In the rows, 128 means zero.
The rows of X fall into a few groups, and each row is roughly a mix of its group's hidden directions.
X (82 x 11):
[[126 194 124  90 107 131 146  79 110 153 107]
 [139 101 155 107 181 146  67 116 162 138 118]
 [116 129 132 211 109  90 119 116 142 160 140]
 [102  89 124 174 141  76 131 171 120 152 151]
 [155 148  56 113 163 108 144 152 143 161 123]
 [102  97 164 135 122 141 113 179  80 155  91]
 [163 109 107 140 112 195 132 142 156 143 174]
 [135 124 141 122 146 107 145  60 183 165 124]
 [ 87 155 126 112  96 178 133 170 104 167 112]
 [139  84  85 129 154  96 143 115 135 145 192]
 [189 146 107 146 102 101 133 143 145 178 161]
 [101 185 118 139 121  84 129  95  81 146 104]
 [152 167  80  90  93  97  96 121 113 132  98]
 [148 144 111 155 137  78  88  89 164  97 155]
 [142 127 136 136 114  81 136  77 137 193 103]
 [118 135 152 124 178 165  70  98 165 132 130]
 [101 195 120 167 114 161 120 144  90 113 142]
 [165 103 145 120 110 181 136 116 192 141 149]
 [ 83 177 109 134  90 120  70 122 133 105 134]
 [148  88  82 126 143 168 127 162 111 126 182]
 [151 147  83  77 141 176 143 147 119  96 154]
 [117  56 125 110 117 121 107  87 166 145 103]
 [ 83 141 159 110 108 183 118 129  90 138  85]
 [154 122 159  85 122 180 130 130 179  95 109]
 [ 80 140 177 164  94 172 112 137 126 143 151]
 [149 164 136 125 124 161 105  96 109 180  76]
 [160 166  87 131 105  76  84 108 148 123 141]
 [129 127  98 113 163  69 124  74 118  91 140]
 [137 100 205 146  84 152 138 120 109 134 141]
 [ 72 154 126 109  68 148 111 165 106 124 130]
 [115 103 118 158  87 125 115 182  82 105  94]
 [ 94  92 117 122 135 170 135 129 174  67 136]
 [135 129 160 142 171 113 124  82 192 149 110]
 [111 156 159 119  57 141  85 115 102 125 112]
 [141 135 152 139 175 152 109  67 126 138  80]
 [112 110 109 151 141 144 114 204  81 115 134]
 [138 110 140 122 138  98 144  65 180 167 115]
 [138 118 124 104 118 104 130  60 142 191 129]
 [165 106 153 119 165 107 127 198 124  97 118]
 [138 148 122  43 147 125 157 107 145 102 123]
 [141  71 131  90 161 136 134 167 158  89 145]
 [108  94 155 180 113 140 105 172  95 162 112]
 [101  82 123 117 133 177  65 137 132 101 118]
 [154  84 201 135 124 149 150  99 108 125 116]
 [147 166  97 126 110 151 122  54 104 150 139]
 [144 152 123 147  93 141 147  81 159 187 153]
 [134 175 120 160  92 103 152 156  69 144 124]
 [110 149 166 104 112 119 122  86  91 160  73]
 [145 186 124  95 123 123 147  82 173  96 122]
 [118 190  93 111 129 110 131  85  77 129 120]
 [103 101 157  82  98 150 144 140  82  98  93]
 [ 82 134 107  92  97 149 150 191 103 132 126]
 [ 93 127 109 162 141  93 117 170  62 138 126]
 [110 135 103 131  88 153 102 167  59 118 135]
 [135 137 151 173  94 149 142 164 189 154 140]
 [151 124 122  47 138 169 153 130 150 115 138]
 [147 188 104 148 127 134  84 101 141 177 113]
 [131 104 155  78 147 130 147 175 175  90 120]
 [163 133 139 133 116 173 117 112 195  84 131]
 [130 160 126 171  90 101 131 160  70 146 104]
 [144 133 127 143 110 113 130 202  70 110 117]
 [122 134 138 128 135 129  92  57 150 185 118]
 [106 154  96 148 197 126 100  94 157 120 114]
 [177 109 145  83 175 102 156 154 150 118 147]
 [ 99  85 126 128 118 161  56 107 131 137 102]
 [113 104 122 100 144 148 143  71 192 121 147]
 [125 106  98  86 161  83 137  78  94 135 147]
 [111 146 139 158 102 118 119  90  83 192 111]
 [ 95 116 109 104 118 167 107  60 157 142 148]
 [113 125 135 108  86 162 161 186  99 165 133]
 [101 107 101 137  91 153 135 179  98  75 128]
 [124  95 133 103 150 132 125  66 192 142 131]
 [111  81 112 117 156  95 153 185 115 149 162]
 [157 180  78 127 102 113 109 144 138 180 132]
 [140  74 174  99 124 128 153 109  97  86 103]
 [151 136 142 100 124 168 139 119  92 175  69]
 [165  88 190 117 114 132 139  91 100 115 102]
 [ 97 160 124 175  95 115 151  72 146 154 111]
 [132 145  86 141 114 162 153 182 121 163 173]
 [165 134 169 146 140 139 100  60 126 139  95]
 [ 96  70 117 113 130 171  97 133 155  83 124]
 [164  65 163 110 144 124 179 125 110 112 120]]
One row of each group comes first, with its name. Which group is each row after those in?
[ 95 123 100 142  88 158 142 170  96  76 136]
H
[131 199 123 103 111 134 133  70 116 125 101]
W
[128 172  90 148  99  88  82 123 156 120 162]
Z

[143  65 121  78 128 110 130  88 160 155 129]
H
[131 143 142 140 143 104 164  67 187 151 124]
H
[144 138 111  76 134 144 130 114  92 144  57]
Z
[140 174 133 138 152 127 184 167 136  84 156]
H
[139 127  79 128 143  94 138  70 115 147 177]
W
[ 96 114 144 155 157 170  86 134 168  85 109]
H
[130 121 164  94  81 132 107  99  86 100  85]
Z
[168 118 131 100 131 170 116  82 171  84 132]
W
[118 169 116  78 138 100 177 168 159 120 137]
W
